In the data rows, zero lies at 4.5, halfway between 4 and 5.
Here are some points:
array([4, 4, 4, 5, 4, 2, 7, 4, 3, 8, 2, 5, 6, 5, 8, 5, 5, 4, 6, 7, 7, 6,
       3, 4, 3, 4, 3, 2, 4, 5, 4, 7, 3, 6, 5, 4, 5, 5, 1, 7, 1, 6, 6])
array([5, 4, 4, 2, 3, 7, 4, 2, 6, 0, 3, 2, 3, 4, 2, 4, 4, 5, 3, 0, 0, 3,
       8, 6, 4, 5, 6, 5, 3, 2, 4, 4, 9, 1, 5, 4, 4, 6, 8, 2, 7, 0, 1])
array([6, 5, 5, 4, 4, 7, 2, 7, 6, 1, 7, 5, 4, 5, 2, 4, 4, 5, 3, 3, 2, 4,
       5, 5, 7, 5, 5, 6, 6, 4, 4, 2, 4, 3, 3, 4, 6, 4, 8, 3, 7, 3, 3])
array([6, 4, 6, 3, 4, 6, 3, 5, 5, 3, 7, 3, 4, 5, 2, 4, 5, 4, 2, 2, 2, 4,
       7, 5, 5, 5, 6, 6, 5, 4, 4, 2, 6, 2, 4, 4, 5, 5, 8, 2, 7, 2, 3])
array([5, 6, 5, 6, 6, 2, 4, 5, 1, 1, 8, 6, 3, 7, 5, 6, 5, 2, 5, 5, 6, 3,
       2, 3, 6, 5, 5, 4, 5, 6, 5, 3, 2, 8, 3, 1, 4, 3, 3, 7, 7, 8, 6])
array([6, 1, 5, 4, 3, 8, 1, 7, 6, 2, 9, 4, 3, 5, 0, 4, 7, 7, 1, 1, 3, 3,
       6, 6, 7, 4, 4, 7, 5, 2, 4, 1, 6, 0, 3, 6, 5, 2, 8, 0, 8, 0, 3])
array([4, 1, 3, 4, 3, 7, 2, 4, 5, 4, 6, 2, 3, 6, 0, 4, 7, 6, 1, 3, 3, 5,
       6, 8, 5, 4, 5, 6, 6, 1, 5, 3, 7, 0, 5, 7, 5, 5, 6, 0, 6, 0, 2])
array([5, 4, 5, 7, 5, 4, 3, 7, 5, 6, 6, 7, 5, 4, 4, 6, 6, 5, 6, 6, 8, 5,
       3, 3, 8, 4, 2, 5, 4, 6, 4, 4, 2, 5, 4, 5, 4, 1, 5, 5, 4, 6, 7])
array([3, 2, 4, 4, 4, 9, 4, 3, 7, 4, 4, 2, 7, 6, 0, 2, 7, 6, 2, 5, 3, 6,
       6, 8, 3, 5, 6, 4, 6, 1, 6, 5, 9, 0, 5, 8, 5, 6, 6, 0, 4, 0, 2])
array([5, 5, 4, 4, 4, 5, 4, 4, 4, 3, 5, 5, 5, 4, 4, 4, 4, 5, 4, 3, 3, 4,
       5, 5, 5, 6, 6, 4, 4, 4, 4, 3, 5, 4, 4, 3, 5, 5, 6, 4, 6, 4, 3])
array([5, 5, 5, 3, 5, 4, 2, 8, 3, 6, 7, 5, 3, 4, 4, 6, 7, 3, 3, 6, 4, 5,
       4, 4, 5, 3, 4, 6, 7, 5, 4, 4, 3, 5, 5, 6, 4, 4, 4, 5, 5, 5, 7])
array([5, 7, 4, 5, 6, 2, 5, 3, 3, 6, 3, 4, 6, 4, 6, 5, 3, 3, 6, 6, 5, 4,
       5, 3, 5, 4, 4, 3, 4, 6, 4, 7, 4, 6, 5, 3, 5, 5, 4, 8, 2, 7, 4])
array([4, 4, 5, 2, 3, 6, 3, 7, 4, 7, 7, 5, 3, 5, 3, 4, 7, 3, 4, 6, 6, 6,
       5, 6, 5, 3, 5, 7, 6, 4, 6, 4, 4, 5, 5, 6, 4, 3, 4, 2, 4, 3, 5])
array([5, 6, 5, 4, 5, 3, 3, 5, 3, 5, 3, 4, 4, 4, 5, 5, 4, 3, 4, 5, 3, 5,
       5, 3, 4, 4, 5, 4, 5, 5, 3, 5, 4, 5, 5, 4, 4, 5, 5, 6, 4, 6, 5])
array([4, 2, 3, 4, 3, 6, 3, 2, 6, 1, 4, 2, 4, 6, 0, 4, 5, 6, 2, 2, 1, 4,
       7, 7, 4, 5, 5, 4, 4, 0, 4, 3, 9, 0, 5, 4, 5, 5, 7, 1, 6, 0, 1])
array([5, 0, 4, 3, 3, 8, 1, 5, 6, 2, 8, 2, 3, 5, 0, 4, 7, 7, 0, 2, 1, 5,
       7, 7, 4, 5, 5, 7, 6, 0, 5, 1, 9, 0, 5, 7, 5, 5, 7, 0, 7, 0, 2])
array([5, 6, 5, 5, 6, 3, 5, 5, 3, 5, 5, 5, 5, 4, 6, 5, 4, 4, 5, 6, 5, 4,
       4, 3, 6, 4, 5, 4, 5, 6, 4, 5, 3, 6, 4, 4, 4, 5, 4, 7, 4, 7, 5])
array([4, 0, 6, 3, 3, 9, 6, 4, 8, 1, 9, 5, 3, 8, 1, 3, 6, 8, 0, 3, 5, 5,
       7, 7, 4, 4, 7, 9, 4, 1, 6, 0, 8, 2, 4, 7, 4, 4, 4, 0, 8, 2, 3])
array([4, 6, 5, 4, 5, 4, 6, 5, 4, 6, 5, 6, 6, 3, 7, 5, 4, 3, 6, 6, 6, 5,
       2, 4, 4, 5, 4, 5, 4, 6, 5, 6, 2, 7, 4, 5, 5, 5, 3, 7, 3, 7, 5])
array([5, 6, 5, 6, 5, 3, 4, 5, 4, 5, 4, 5, 6, 3, 6, 5, 4, 4, 5, 5, 5, 5,
       4, 3, 5, 4, 4, 4, 4, 7, 4, 5, 3, 6, 4, 3, 5, 3, 5, 7, 4, 6, 5])
array([5, 1, 7, 3, 4, 8, 6, 4, 8, 0, 8, 5, 4, 6, 2, 3, 4, 7, 2, 2, 3, 3,
       6, 6, 5, 5, 8, 8, 3, 3, 5, 0, 7, 3, 3, 6, 5, 5, 6, 0, 8, 3, 2])
array([5, 3, 6, 5, 4, 5, 4, 7, 5, 6, 8, 5, 4, 5, 3, 5, 6, 5, 4, 4, 6, 4,
       4, 5, 4, 3, 4, 5, 6, 6, 5, 3, 4, 5, 4, 5, 6, 4, 5, 3, 6, 4, 6])
array([4, 5, 4, 5, 4, 4, 6, 3, 5, 6, 2, 4, 6, 4, 5, 5, 4, 4, 5, 4, 5, 5,
       6, 5, 3, 4, 4, 3, 5, 5, 5, 6, 5, 4, 5, 5, 4, 6, 4, 6, 3, 4, 5])
array([6, 0, 4, 5, 5, 3, 2, 6, 2, 0, 9, 2, 0, 9, 0, 5, 6, 7, 1, 0, 2, 2,
       5, 8, 4, 4, 6, 6, 6, 1, 4, 0, 8, 3, 2, 3, 3, 3, 4, 0, 9, 0, 3])
array([6, 3, 5, 4, 3, 8, 1, 7, 5, 3, 9, 4, 4, 5, 1, 4, 6, 6, 0, 2, 3, 4,
       6, 6, 7, 5, 5, 7, 6, 3, 5, 0, 5, 2, 3, 5, 6, 4, 8, 1, 8, 1, 3])
array([5, 4, 6, 5, 5, 5, 8, 4, 7, 2, 4, 6, 5, 3, 6, 3, 4, 7, 5, 4, 5, 4,
       5, 3, 4, 5, 3, 4, 1, 6, 5, 3, 6, 4, 3, 4, 4, 2, 4, 4, 4, 6, 5])
array([3, 9, 5, 5, 6, 3, 3, 5, 4, 6, 5, 6, 6, 4, 7, 5, 5, 1, 6, 8, 7, 4,
       3, 2, 3, 4, 4, 3, 4, 7, 4, 7, 3, 7, 5, 4, 4, 4, 4, 8, 3, 8, 6])
array([5, 4, 4, 4, 4, 6, 3, 5, 5, 4, 6, 4, 4, 5, 3, 5, 5, 5, 3, 4, 3, 4,
       5, 5, 6, 5, 5, 5, 5, 3, 4, 3, 5, 3, 4, 5, 5, 4, 7, 3, 6, 4, 4])
array([3, 8, 5, 5, 6, 1, 7, 5, 2, 9, 2, 7, 6, 4, 9, 5, 3, 2, 9, 9, 9, 6,
       0, 2, 4, 4, 2, 2, 4, 9, 4, 8, 0, 9, 5, 3, 4, 4, 0, 9, 1, 9, 8])
array([3, 4, 3, 7, 5, 1, 7, 3, 5, 9, 0, 6, 4, 4, 7, 6, 3, 5, 9, 6, 7, 5,
       3, 4, 3, 4, 1, 1, 2, 5, 4, 9, 4, 5, 5, 5, 4, 4, 2, 7, 1, 5, 6])
array([4, 4, 4, 6, 5, 2, 5, 3, 3, 5, 4, 4, 4, 6, 5, 6, 5, 4, 5, 5, 6, 4,
       4, 5, 3, 5, 3, 3, 5, 4, 5, 6, 4, 6, 5, 3, 4, 4, 1, 5, 4, 4, 6])
array([5, 3, 4, 5, 4, 6, 4, 5, 5, 5, 5, 4, 4, 5, 3, 4, 6, 5, 4, 3, 5, 5,
       4, 5, 5, 4, 3, 5, 5, 4, 5, 4, 5, 2, 4, 5, 5, 3, 6, 3, 4, 2, 4])
array([4, 9, 5, 4, 7, 1, 4, 5, 2, 8, 2, 6, 7, 3, 9, 5, 5, 0, 6, 9, 6, 5,
       2, 1, 4, 4, 4, 2, 5, 8, 4, 8, 1, 8, 5, 4, 3, 4, 2, 9, 1, 9, 8])
array([4, 5, 4, 6, 5, 3, 6, 5, 3, 9, 3, 6, 5, 4, 8, 6, 5, 3, 7, 8, 9, 5,
       2, 3, 4, 3, 2, 3, 5, 7, 5, 7, 2, 8, 5, 4, 5, 3, 1, 8, 1, 8, 8])
array([4, 0, 3, 3, 2, 7, 5, 5, 7, 4, 5, 2, 1, 6, 1, 4, 5, 7, 3, 1, 1, 6,
       8, 9, 3, 4, 6, 7, 6, 1, 6, 3, 9, 1, 6, 7, 4, 6, 5, 0, 5, 0, 2])
array([5, 2, 4, 2, 3, 8, 0, 6, 5, 4, 8, 2, 3, 6, 0, 3, 9, 5, 0, 5, 1, 6,
       7, 6, 7, 3, 7, 7, 7, 1, 5, 2, 9, 0, 4, 8, 4, 3, 7, 0, 5, 0, 3])
array([4, 1, 3, 3, 3, 8, 3, 3, 7, 3, 4, 1, 3, 5, 1, 4, 5, 7, 2, 1, 1, 5,
       7, 8, 3, 5, 5, 5, 4, 1, 4, 3, 9, 0, 5, 6, 4, 5, 7, 0, 5, 0, 1])
array([6, 4, 5, 2, 4, 8, 0, 6, 5, 1, 8, 3, 4, 4, 0, 3, 7, 4, 0, 3, 0, 4,
       7, 6, 8, 4, 7, 7, 7, 2, 4, 1, 8, 1, 4, 6, 4, 4, 9, 1, 7, 1, 2])
array([3, 3, 5, 3, 3, 7, 5, 7, 5, 6, 7, 5, 3, 5, 4, 4, 6, 5, 3, 4, 5, 6,
       5, 7, 4, 3, 5, 7, 6, 4, 6, 4, 5, 5, 5, 6, 4, 5, 3, 2, 4, 4, 5])
array([4, 9, 5, 6, 7, 0, 5, 5, 2, 8, 2, 7, 7, 3, 9, 5, 4, 1, 7, 9, 7, 5,
       1, 1, 6, 3, 4, 3, 5, 9, 4, 8, 0, 9, 5, 3, 4, 5, 1, 9, 1, 9, 8])
array([6, 6, 4, 3, 5, 5, 3, 5, 5, 2, 7, 4, 5, 3, 3, 4, 4, 4, 2, 3, 1, 3,
       6, 4, 6, 5, 6, 5, 5, 5, 4, 2, 5, 4, 4, 4, 5, 5, 8, 4, 7, 4, 2])
array([4, 2, 4, 6, 6, 3, 4, 5, 2, 3, 7, 3, 2, 6, 3, 6, 7, 5, 4, 3, 5, 3,
       4, 5, 4, 5, 4, 4, 5, 3, 5, 4, 5, 5, 3, 4, 4, 3, 2, 2, 6, 3, 5])
array([5, 3, 4, 3, 3, 7, 4, 2, 6, 1, 3, 2, 4, 5, 2, 3, 4, 6, 3, 1, 1, 4,
       7, 7, 3, 5, 5, 4, 3, 1, 4, 3, 9, 1, 5, 5, 5, 4, 7, 1, 5, 0, 1])
array([3, 7, 4, 6, 6, 1, 7, 5, 3, 9, 1, 7, 6, 4, 9, 6, 3, 3, 9, 9, 9, 6,
       2, 2, 4, 4, 2, 3, 5, 9, 4, 9, 1, 9, 5, 4, 4, 4, 0, 9, 0, 9, 8])
array([4, 3, 6, 6, 4, 5, 4, 7, 5, 6, 7, 5, 5, 4, 5, 6, 6, 5, 5, 4, 7, 4,
       4, 5, 4, 3, 4, 5, 6, 6, 5, 3, 3, 5, 4, 5, 5, 4, 5, 4, 6, 5, 7])
array([4, 4, 6, 4, 4, 5, 4, 7, 3, 7, 8, 5, 4, 5, 5, 6, 6, 4, 4, 5, 7, 6,
       4, 4, 6, 3, 4, 7, 7, 6, 5, 3, 3, 7, 4, 5, 5, 3, 3, 4, 5, 6, 5])
array([6, 3, 6, 2, 3, 8, 4, 9, 7, 0, 9, 5, 1, 5, 2, 3, 3, 5, 3, 0, 0, 5,
       8, 8, 5, 4, 9, 9, 7, 3, 5, 0, 5, 3, 4, 5, 4, 7, 7, 0, 8, 1, 1])
Then 12 other points, each followed by its number:
array([4, 3, 5, 3, 3, 6, 3, 5, 5, 4, 6, 4, 4, 5, 2, 5, 6, 5, 2, 5, 5, 6,
       5, 5, 6, 4, 5, 6, 6, 3, 5, 3, 6, 4, 5, 5, 5, 4, 5, 1, 5, 3, 5]) 0
array([5, 4, 4, 4, 4, 5, 3, 4, 4, 3, 5, 3, 4, 5, 3, 5, 4, 4, 2, 3, 3, 4,
       6, 5, 5, 5, 5, 5, 5, 4, 4, 4, 6, 4, 4, 4, 5, 5, 6, 4, 6, 4, 3]) 1
array([5, 5, 5, 4, 4, 4, 4, 5, 4, 5, 5, 5, 4, 5, 5, 4, 4, 4, 5, 5, 5, 4,
       4, 4, 5, 5, 5, 5, 5, 5, 4, 4, 3, 6, 4, 4, 5, 4, 5, 5, 5, 6, 5]) 2
array([4, 4, 4, 5, 5, 4, 5, 6, 3, 8, 5, 5, 4, 4, 7, 6, 5, 4, 5, 7, 7, 5,
       4, 4, 5, 3, 4, 5, 6, 6, 5, 6, 4, 7, 5, 5, 4, 4, 2, 6, 3, 7, 7]) 3
array([4, 6, 5, 7, 5, 0, 6, 3, 3, 7, 3, 7, 8, 3, 7, 5, 4, 3, 8, 6, 6, 4,
       2, 3, 3, 5, 3, 2, 4, 7, 5, 7, 1, 7, 4, 4, 5, 6, 4, 9, 3, 8, 6]) 4
array([5, 5, 4, 6, 5, 3, 6, 4, 4, 7, 2, 5, 6, 4, 6, 5, 4, 5, 6, 5, 6, 5,
       3, 4, 3, 5, 3, 3, 3, 6, 4, 6, 4, 5, 4, 4, 5, 4, 4, 7, 2, 5, 6]) 5
array([5, 4, 4, 5, 5, 6, 4, 5, 4, 6, 4, 4, 4, 4, 4, 5, 5, 5, 4, 4, 4, 5,
       5, 4, 4, 4, 4, 4, 5, 5, 4, 5, 5, 4, 5, 5, 4, 4, 4, 4, 4, 4, 5]) 6
array([4, 5, 4, 4, 4, 5, 6, 2, 5, 3, 2, 3, 5, 4, 4, 4, 3, 5, 5, 3, 3, 4,
       6, 5, 3, 5, 4, 4, 3, 4, 4, 5, 7, 3, 5, 4, 5, 5, 6, 5, 4, 3, 3]) 7
array([2, 6, 4, 7, 5, 4, 7, 3, 4, 8, 0, 5, 9, 4, 7, 4, 4, 3, 8, 9, 8, 6,
       2, 4, 2, 5, 4, 1, 5, 6, 5, 9, 3, 5, 6, 6, 4, 6, 1, 8, 0, 6, 6]) 8
array([6, 7, 6, 5, 5, 2, 8, 4, 4, 6, 3, 5, 6, 4, 9, 6, 2, 3, 7, 3, 6, 4,
       4, 2, 3, 5, 4, 3, 4, 8, 5, 7, 1, 7, 5, 3, 5, 6, 4, 9, 5, 9, 8]) 9
array([3, 5, 6, 4, 4, 7, 4, 6, 5, 4, 7, 5, 5, 6, 4, 5, 5, 4, 4, 7, 6, 5,
       3, 5, 4, 5, 6, 5, 6, 4, 5, 4, 3, 4, 5, 6, 5, 4, 5, 3, 6, 4, 5]) 10
array([5, 4, 6, 5, 5, 6, 8, 4, 7, 2, 4, 6, 5, 4, 6, 3, 4, 7, 5, 4, 5, 3,
       4, 3, 4, 5, 3, 3, 0, 5, 5, 4, 6, 4, 3, 4, 4, 3, 4, 5, 4, 6, 5]) 11
Which three of these numbered points are nearest to each point below, ignoring the direction in which the first points spread most? Their numbers follow each, nearest first.
array([4, 6, 5, 4, 4, 6, 5, 6, 5, 5, 6, 7, 5, 4, 6, 4, 5, 4, 5, 5, 5, 4,
       4, 4, 5, 4, 5, 6, 5, 6, 5, 4, 2, 6, 4, 5, 5, 6, 5, 6, 5, 6, 5]) > 2 10 1
array([3, 7, 6, 5, 4, 5, 5, 6, 4, 6, 5, 7, 7, 5, 6, 5, 5, 2, 7, 9, 8, 5,
       2, 3, 3, 4, 5, 4, 6, 7, 5, 6, 1, 7, 5, 5, 4, 5, 3, 6, 4, 8, 7]) > 10 0 2
array([4, 8, 6, 5, 6, 4, 4, 7, 3, 7, 5, 7, 5, 4, 7, 6, 5, 2, 7, 8, 7, 6,
       2, 2, 5, 4, 4, 4, 6, 8, 4, 6, 0, 8, 5, 4, 4, 5, 2, 8, 3, 9, 8]) > 10 2 0
array([4, 8, 4, 6, 6, 1, 6, 4, 2, 7, 1, 6, 7, 3, 9, 6, 3, 3, 7, 7, 6, 4,
       3, 2, 5, 4, 3, 2, 4, 8, 4, 8, 2, 8, 5, 3, 4, 5, 2, 9, 2, 9, 6]) > 1 6 7
array([4, 0, 4, 2, 2, 9, 4, 7, 7, 5, 9, 3, 1, 5, 0, 4, 7, 7, 1, 1, 2, 6,
       8, 9, 4, 3, 7, 8, 8, 2, 7, 1, 8, 1, 5, 8, 4, 5, 5, 0, 6, 0, 2]) > 3 0 6
array([4, 4, 4, 5, 4, 5, 4, 5, 5, 5, 5, 4, 4, 5, 4, 4, 5, 5, 3, 4, 4, 5,
       5, 5, 4, 5, 5, 4, 5, 4, 5, 4, 5, 4, 5, 4, 5, 4, 5, 3, 5, 3, 4]) > 6 2 1
array([5, 6, 5, 2, 4, 3, 7, 6, 6, 3, 3, 5, 3, 3, 7, 4, 1, 3, 7, 1, 1, 5,
       6, 6, 3, 4, 7, 4, 5, 5, 5, 4, 3, 6, 5, 3, 4, 8, 5, 6, 5, 4, 3]) > 9 7 2
array([5, 2, 4, 5, 4, 4, 3, 3, 6, 4, 6, 3, 6, 5, 1, 4, 6, 6, 4, 4, 2, 4,
       5, 6, 4, 5, 5, 4, 5, 3, 6, 4, 5, 2, 4, 6, 6, 5, 7, 2, 5, 1, 3]) > 4 5 6
array([3, 5, 7, 5, 6, 2, 9, 5, 5, 5, 5, 9, 6, 6, 9, 5, 3, 4, 7, 9, 9, 5,
       2, 2, 4, 4, 5, 5, 3, 8, 5, 6, 1, 9, 5, 4, 4, 4, 0, 6, 3, 9, 8]) > 10 2 0
array([4, 6, 5, 5, 5, 3, 5, 6, 2, 8, 6, 6, 4, 5, 8, 7, 5, 3, 6, 7, 8, 5,
       2, 3, 6, 3, 4, 6, 6, 8, 4, 5, 1, 9, 4, 4, 5, 3, 1, 7, 4, 9, 8]) > 3 2 0
array([5, 1, 3, 5, 5, 5, 3, 5, 3, 2, 8, 3, 1, 7, 1, 6, 7, 6, 2, 2, 4, 4,
       5, 6, 5, 4, 4, 5, 6, 2, 5, 2, 7, 4, 3, 5, 3, 3, 3, 0, 7, 1, 4]) > 3 0 6
array([4, 3, 7, 4, 5, 4, 9, 4, 5, 4, 6, 8, 5, 6, 7, 4, 4, 5, 6, 7, 9, 5,
       3, 3, 4, 4, 6, 6, 3, 6, 6, 4, 3, 8, 5, 5, 5, 5, 0, 4, 4, 9, 7]) > 10 0 2
array([6, 1, 5, 5, 3, 8, 1, 6, 6, 4, 9, 5, 4, 5, 0, 5, 8, 7, 3, 3, 5, 5,
       5, 5, 8, 4, 3, 7, 4, 3, 5, 2, 5, 1, 4, 6, 5, 1, 9, 0, 7, 1, 4]) > 0 2 10
array([4, 2, 4, 4, 3, 6, 3, 5, 5, 5, 5, 3, 4, 5, 3, 4, 6, 6, 3, 3, 4, 5,
       5, 5, 5, 4, 4, 5, 5, 3, 5, 3, 6, 3, 4, 5, 5, 4, 5, 2, 5, 2, 3]) > 6 0 5
array([4, 0, 3, 6, 4, 5, 5, 3, 7, 6, 2, 3, 3, 5, 3, 5, 4, 7, 5, 3, 4, 5,
       6, 6, 3, 4, 3, 3, 3, 2, 4, 6, 7, 0, 5, 6, 4, 4, 5, 2, 3, 0, 4]) > 5 6 8
array([4, 3, 4, 4, 4, 4, 6, 3, 5, 6, 3, 4, 4, 5, 5, 4, 4, 5, 5, 3, 5, 6,
       4, 5, 2, 5, 4, 3, 3, 3, 4, 4, 5, 4, 5, 4, 5, 5, 4, 4, 3, 3, 4]) > 5 7 6
array([2, 4, 3, 3, 3, 4, 6, 2, 4, 6, 1, 3, 3, 5, 4, 3, 5, 4, 5, 5, 5, 6,
       5, 6, 2, 4, 4, 4, 2, 1, 4, 8, 7, 3, 6, 6, 4, 5, 3, 4, 2, 2, 3]) > 8 7 5
array([4, 3, 5, 2, 4, 8, 4, 7, 6, 6, 8, 4, 4, 5, 3, 3, 7, 4, 3, 5, 5, 5,
       4, 7, 4, 5, 4, 8, 5, 4, 5, 3, 5, 3, 5, 7, 5, 4, 4, 1, 5, 3, 4]) > 10 3 0
array([3, 5, 7, 6, 6, 2, 9, 4, 5, 6, 4, 9, 6, 6, 9, 5, 3, 4, 9, 9, 9, 5,
       2, 2, 4, 3, 5, 5, 3, 9, 5, 6, 0, 9, 5, 4, 4, 5, 0, 7, 3, 9, 9]) > 10 2 0
array([3, 9, 5, 6, 7, 1, 7, 4, 3, 7, 1, 7, 9, 3, 9, 5, 2, 1, 9, 9, 7, 5,
       1, 2, 3, 5, 4, 0, 4, 8, 5, 9, 0, 8, 5, 3, 4, 6, 3, 9, 1, 9, 7]) > 4 7 1
array([6, 1, 7, 4, 3, 8, 6, 4, 9, 0, 6, 5, 5, 5, 3, 2, 6, 9, 2, 2, 3, 3,
       6, 5, 5, 5, 4, 6, 2, 3, 5, 1, 9, 1, 2, 5, 4, 3, 7, 0, 6, 2, 3]) > 11 5 2
array([4, 7, 4, 5, 6, 2, 5, 5, 3, 7, 3, 5, 5, 4, 8, 6, 3, 3, 6, 6, 6, 5,
       3, 2, 5, 4, 4, 3, 5, 7, 4, 7, 2, 8, 5, 3, 5, 5, 3, 9, 3, 9, 6]) > 1 2 6
array([6, 3, 4, 5, 4, 5, 4, 5, 5, 3, 4, 4, 4, 4, 3, 4, 4, 6, 4, 1, 3, 5,
       6, 5, 5, 5, 4, 5, 4, 3, 4, 3, 6, 2, 4, 4, 5, 4, 7, 3, 5, 2, 3]) > 5 6 1
array([4, 1, 3, 5, 4, 6, 4, 5, 5, 7, 7, 3, 4, 5, 2, 5, 8, 6, 2, 4, 5, 6,
       5, 6, 5, 4, 3, 7, 7, 3, 5, 4, 6, 2, 5, 7, 4, 4, 2, 0, 2, 1, 4]) > 3 0 6
array([5, 8, 5, 5, 6, 1, 4, 5, 3, 6, 2, 6, 5, 3, 9, 5, 3, 2, 6, 7, 5, 4,
       3, 1, 4, 4, 4, 2, 4, 8, 2, 7, 2, 8, 5, 2, 4, 5, 3, 9, 3, 9, 7]) > 1 2 6
array([5, 4, 5, 4, 4, 6, 3, 4, 6, 1, 6, 3, 4, 4, 1, 4, 4, 5, 2, 1, 0, 4,
       7, 6, 5, 5, 6, 6, 4, 2, 4, 3, 7, 2, 4, 4, 5, 6, 9, 2, 7, 1, 2]) > 1 4 2
array([4, 6, 4, 4, 5, 3, 6, 4, 3, 7, 1, 6, 7, 4, 7, 3, 4, 3, 7, 7, 5, 6,
       3, 4, 5, 5, 4, 2, 4, 5, 4, 6, 2, 7, 5, 3, 5, 5, 3, 8, 1, 7, 5]) > 5 2 1
array([4, 0, 6, 4, 4, 7, 9, 1, 9, 0, 6, 5, 4, 6, 3, 3, 2, 8, 4, 2, 4, 4,
       6, 6, 4, 6, 8, 7, 0, 3, 6, 2, 7, 3, 4, 6, 5, 5, 3, 0, 7, 3, 2]) > 11 7 5
array([3, 7, 5, 5, 5, 1, 7, 5, 2, 9, 3, 7, 5, 3, 9, 6, 4, 2, 9, 8, 8, 6,
       3, 3, 3, 3, 4, 3, 6, 8, 5, 8, 1, 9, 6, 4, 4, 5, 0, 9, 1, 9, 8]) > 3 6 0
array([5, 6, 4, 6, 5, 2, 6, 2, 5, 5, 0, 4, 7, 3, 7, 5, 2, 4, 7, 4, 3, 4,
       4, 4, 3, 5, 4, 1, 3, 5, 3, 6, 5, 5, 5, 3, 5, 6, 5, 9, 3, 5, 4]) > 7 5 4
array([6, 3, 4, 5, 4, 5, 4, 5, 5, 3, 4, 4, 4, 5, 2, 4, 4, 6, 4, 2, 3, 4,
       5, 5, 5, 5, 4, 5, 4, 4, 3, 3, 5, 2, 4, 4, 4, 4, 7, 3, 6, 2, 3]) > 5 6 1
array([5, 7, 4, 6, 5, 2, 6, 2, 4, 5, 0, 4, 7, 3, 6, 5, 2, 4, 7, 4, 3, 4,
       4, 3, 3, 5, 4, 1, 3, 6, 4, 7, 4, 5, 5, 3, 5, 6, 5, 9, 3, 6, 5]) > 7 5 4
array([4, 7, 5, 6, 6, 0, 5, 3, 1, 4, 4, 6, 6, 5, 7, 6, 3, 3, 6, 6, 6, 3,
       3, 2, 4, 5, 3, 2, 4, 7, 4, 5, 2, 8, 4, 1, 4, 4, 2, 9, 4, 8, 6]) > 1 2 4
array([4, 1, 4, 4, 3, 8, 2, 6, 5, 5, 7, 3, 3, 6, 2, 5, 5, 6, 2, 3, 4, 5,
       5, 6, 4, 4, 5, 7, 6, 3, 4, 2, 7, 2, 4, 7, 5, 4, 5, 0, 6, 1, 3]) > 3 6 0
array([3, 6, 7, 6, 6, 1, 9, 4, 5, 6, 5, 9, 6, 6, 9, 6, 2, 3, 9, 9, 9, 5,
       1, 1, 4, 4, 5, 5, 2, 9, 5, 6, 0, 9, 5, 4, 4, 5, 0, 8, 3, 9, 9]) > 10 2 0
array([4, 2, 7, 5, 5, 4, 9, 1, 8, 1, 4, 7, 6, 7, 7, 3, 1, 6, 7, 4, 7, 3,
       3, 4, 2, 5, 7, 5, 0, 6, 5, 5, 5, 7, 4, 5, 5, 6, 1, 3, 5, 8, 5]) > 11 9 7
array([5, 6, 4, 6, 5, 3, 5, 4, 4, 7, 2, 5, 6, 3, 7, 5, 3, 4, 6, 5, 6, 4,
       3, 3, 4, 5, 3, 3, 4, 7, 4, 6, 3, 6, 4, 3, 5, 4, 4, 8, 3, 6, 5]) > 5 1 6
array([3, 9, 4, 6, 7, 0, 8, 2, 2, 6, 0, 6, 7, 4, 9, 6, 2, 3, 9, 7, 7, 4,
       2, 1, 3, 5, 3, 0, 2, 8, 4, 9, 2, 9, 5, 1, 4, 5, 1, 9, 1, 9, 6]) > 7 1 5
array([5, 1, 4, 4, 3, 7, 4, 3, 6, 4, 5, 1, 4, 5, 1, 3, 5, 7, 1, 1, 1, 4,
       8, 8, 4, 5, 5, 5, 5, 2, 5, 3, 9, 0, 5, 7, 5, 5, 7, 0, 5, 0, 2]) > 5 6 7
array([3, 4, 6, 5, 7, 3, 9, 4, 6, 5, 2, 8, 5, 4, 9, 4, 4, 6, 8, 9, 8, 5,
       3, 2, 2, 3, 4, 3, 2, 7, 5, 7, 5, 9, 5, 5, 3, 5, 0, 7, 1, 9, 8]) > 11 5 3
array([4, 1, 3, 3, 3, 7, 3, 3, 7, 3, 5, 2, 4, 6, 1, 4, 5, 7, 1, 2, 1, 4,
       7, 7, 3, 5, 5, 5, 5, 1, 4, 3, 9, 0, 5, 6, 5, 5, 6, 0, 5, 0, 2]) > 5 6 7
array([4, 3, 4, 3, 3, 5, 3, 6, 4, 6, 5, 4, 2, 4, 3, 5, 6, 5, 2, 4, 4, 5,
       5, 7, 5, 4, 4, 6, 6, 3, 5, 5, 5, 3, 5, 6, 4, 4, 4, 2, 5, 3, 5]) > 3 0 6
array([4, 7, 5, 4, 5, 3, 6, 1, 4, 3, 1, 4, 5, 3, 6, 5, 2, 3, 6, 4, 2, 3,
       5, 4, 4, 5, 5, 3, 1, 5, 3, 6, 5, 6, 5, 2, 4, 6, 6, 7, 4, 6, 4]) > 7 1 9
array([5, 4, 5, 4, 4, 4, 7, 7, 6, 4, 4, 5, 2, 5, 6, 4, 2, 5, 6, 1, 2, 5,
       6, 7, 3, 4, 7, 5, 5, 5, 5, 4, 4, 4, 5, 4, 4, 8, 4, 4, 5, 3, 4]) > 9 2 5
array([5, 3, 4, 4, 4, 7, 4, 2, 8, 1, 4, 3, 5, 4, 0, 3, 4, 6, 4, 1, 1, 3,
       7, 6, 5, 6, 6, 4, 3, 2, 4, 3, 8, 0, 5, 5, 5, 6, 9, 2, 6, 0, 1]) > 7 5 4
array([5, 6, 5, 4, 5, 5, 4, 6, 4, 5, 5, 5, 4, 4, 5, 4, 5, 3, 5, 6, 6, 5,
       3, 4, 5, 4, 5, 5, 5, 5, 4, 5, 2, 6, 5, 5, 5, 5, 4, 5, 5, 6, 5]) > 2 10 0
